[[-7 26  4 17 46 22]
 [ 8  5 -3 42 17 12]]
:
[[22 -7 26  4 17 46]
 [12  8  5 -3 42 17]]

[[  3 -18  16  -3  -9]
 [-11   0  -3   7   2]
 [ 11   2 -13  -3  -7]
 [  1 -13   4   4  -6]
 [  3  -1  35   9  -8]
 [  8  -8  -2   0  17]
 [ 15  -4  29  -2  -2]
 [ -1  10  15  -5 -20]
 [ -9  -2  17  -7   0]
 [ -3  20 -26  -8 -11]]
:
[[ -9   3 -18  16  -3]
 [  2 -11   0  -3   7]
 [ -7  11   2 -13  -3]
 [ -6   1 -13   4   4]
 [ -8   3  -1  35   9]
 [ 17   8  -8  -2   0]
 [ -2  15  -4  29  -2]
 [-20  -1  10  15  -5]
 [  0  -9  -2  17  -7]
 [-11  -3  20 -26  -8]]

[[ 39  13   8  27   2   0  -5   9]
 [ 12  16  -6  13  29 -15  10   1]
 [-29 -25  14 -21 -11  32 -20  26]
 [ 21  23 -22  27  16 -15  15 -32]]
:
[[  9  39  13   8  27   2   0  -5]
 [  1  12  16  -6  13  29 -15  10]
 [ 26 -29 -25  14 -21 -11  32 -20]
 [-32  21  23 -22  27  16 -15  15]]

[[ 25  13  29 -29  21 -14  22  19 -27 -21  21 -15 -27]
 [ 25   1  36 -37  34  -9  34  34 -35 -35  29  -1 -37]
 [-29 -11 -23  27   0  12  -2  -7  20  26 -26  20  25]
 [-32  21  17  37   1 -15  -3   2 -23  25  15  17  37]
 [-34  20  16  35  15 -11   6  14 -13  22  19  25  32]
 [-24 -10 -35  35 -14  15 -13 -18  27  30 -33  19  33]
 [-33  24  14  32   4 -16   3  10  -8  20  10  17  32]]
:
[[-27  25  13  29 -29  21 -14  22  19 -27 -21  21 -15]
 [-37  25   1  36 -37  34  -9  34  34 -35 -35  29  -1]
 [ 25 -29 -11 -23  27   0  12  -2  -7  20  26 -26  20]
 [ 37 -32  21  17  37   1 -15  -3   2 -23  25  15  17]
 [ 32 -34  20  16  35  15 -11   6  14 -13  22  19  25]
 [ 33 -24 -10 -35  35 -14  15 -13 -18  27  30 -33  19]
 [ 32 -33  24  14  32   4 -16   3  10  -8  20  10  17]]

[[-13  24  31 -25 -13 -13 -27 -26 -25]
 [-18  13  17 -21 -14 -11 -19 -16  -7]
 [ -4  13  21 -20   3   0 -21  -3 -21]
 [-33  34  12 -37 -33 -39 -31 -36 -29]
 [ -7  29  33 -28  -4  -3 -30 -15 -21]
 [-15  24  33 -25  10  13 -28 -19 -26]
 [  8  17  33 -13  10   1  -9 -20 -20]
 [-29  14  23 -15 -30 -34 -13 -39 -32]]
:
[[-25 -13  24  31 -25 -13 -13 -27 -26]
 [ -7 -18  13  17 -21 -14 -11 -19 -16]
 [-21  -4  13  21 -20   3   0 -21  -3]
 [-29 -33  34  12 -37 -33 -39 -31 -36]
 [-21  -7  29  33 -28  -4  -3 -30 -15]
 [-26 -15  24  33 -25  10  13 -28 -19]
 [-20   8  17  33 -13  10   1  -9 -20]
 [-32 -29  14  23 -15 -30 -34 -13 -39]]

[[ 11  25 -32 -23  21 -26  37  29]
 [ 27 -14  23  31 -16  28 -13  16]
 [ 23  -8 -23 -25 -10 -28  -7 -14]
 [  9 -16 -14 -27 -17 -13 -16 -24]
 [-28  24  12  16  28  18  20  21]
 [ 30 -19  15  23 -23  19 -12   7]
 [-26  24  19  26  25  13  27 -17]
 [-26  26   6   6  29  10  32  34]
 [  1 -11 -12 -27 -11 -19 -18 -23]
 [  0  22 -28 -24  22 -23  29  10]
 [ 27   0  19  31 -12  26  -3  12]
 [ 28   3  -3  -4 -26  -9 -20   0]]
:
[[ 29  11  25 -32 -23  21 -26  37]
 [ 16  27 -14  23  31 -16  28 -13]
 [-14  23  -8 -23 -25 -10 -28  -7]
 [-24   9 -16 -14 -27 -17 -13 -16]
 [ 21 -28  24  12  16  28  18  20]
 [  7  30 -19  15  23 -23  19 -12]
 [-17 -26  24  19  26  25  13  27]
 [ 34 -26  26   6   6  29  10  32]
 [-23   1 -11 -12 -27 -11 -19 -18]
 [ 10   0  22 -28 -24  22 -23  29]
 [ 12  27   0  19  31 -12  26  -3]
 [  0  28   3  -3  -4 -26  -9 -20]]
---
[[-19  30  -1]
 [ 16  -6   0]
 [-22   4 -33]]
:
[-19  -6 -33]

[[-45  25  22]
 [-39  23  20]
 [  5   1   6]]
:
[-45  23   6]

[[ 18  24 -18  30  30]
 [ 39  41 -40  18  13]]
:
[18 41]

[[ 29 -20 -22  21]
 [ 30 -30 -30  18]
 [-25  24  25   5]
 [ 21 -22 -22  35]
 [ 20  30  30 -17]]
:
[ 29 -30  25  35]

[[-27  31   9]
 [-46  -2  16]]
:
[-27  -2]

[[  3  12 -20   3  12]
 [  3  -4  35  -5  32]
 [ 10 -21  24   1  -9]
 [ 12 -10 -20 -18 -13]
 [  9  -3  -2 -11  20]]
:
[  3  -4  24 -18  20]

[[-24  -1 -16 -31  11]
 [-12  24   2 -41  10]
 [-25 -17 -30 -20   5]
 [  9  25  -5 -32  -9]
 [-26  -4 -17 -29  12]]
:
[-24  24 -30 -32  12]
---
[[-16 -12 -12 -18   8 -19 -10 -14  -1  17   8  -8  -7]
 [ -2   8 -13   8  33  -7 -17   7   1  -8  -1  13  -7]]
:
[[-16 -12   8 -10  -1   8  -7]
 [ -2 -13  33 -17   1  -1  -7]]

[[ 10  19 -17 -25 -11 -21 -11 -18]
 [ 12  17 -16 -21 -10 -18 -12 -17]
 [  6   5  -6   0  21  -5  16  23]
 [ 26  24 -26 -39  -3  -7  18   0]]
:
[[ 10 -17 -11 -11]
 [ 12 -16 -10 -12]
 [  6  -6  21  16]
 [ 26 -26  -3  18]]

[[39 32]
 [26 22]
 [32 15]
 [42 26]
 [44 20]
 [38 27]]
:
[[39]
 [26]
 [32]
 [42]
 [44]
 [38]]

[[ 19  26 -36   4   1 -22 -31 -22  12   6  29  -7  23]
 [ -6   2   2  -5  -2  -2   1   8  11   0 -10   0   0]
 [ -1   1   1  -1   0   0   1   2  11   0  -2  -1   0]
 [-10   0   2 -11  -6  -8  -2  19  10  -2 -20   2  -1]
 [ 18  21 -33   4   2 -19 -28 -21  12   5  28  -4  20]
 [-10   1   2 -10  -6  -7  -1  18  10  -1 -19   2   0]]
:
[[ 19 -36   1 -31  12  29  23]
 [ -6   2  -2   1  11 -10   0]
 [ -1   1   0   1  11  -2   0]
 [-10   2  -6  -2  10 -20  -1]
 [ 18 -33   2 -28  12  28  20]
 [-10   2  -6  -1  10 -19   0]]

[[  8  11]
 [ 21  28]
 [  2   3]
 [  6   8]
 [ 35  46]
 [ 20  26]
 [  9  12]
 [ 14  18]
 [ 13  17]
 [ -8 -10]]
:
[[ 8]
 [21]
 [ 2]
 [ 6]
 [35]
 [20]
 [ 9]
 [14]
 [13]
 [-8]]

[[  0  -1   1  -1  -1   0  -1   2   2   0  -2]
 [  0  15  10   8  -3  21  31  -7  24  -3   4]
 [ 18  -5 -18 -20  26 -10  -4  34  -5  29  16]]
:
[[  0   1  -1  -1   2  -2]
 [  0  10  -3  31  24   4]
 [ 18 -18  26  -4  -5  16]]
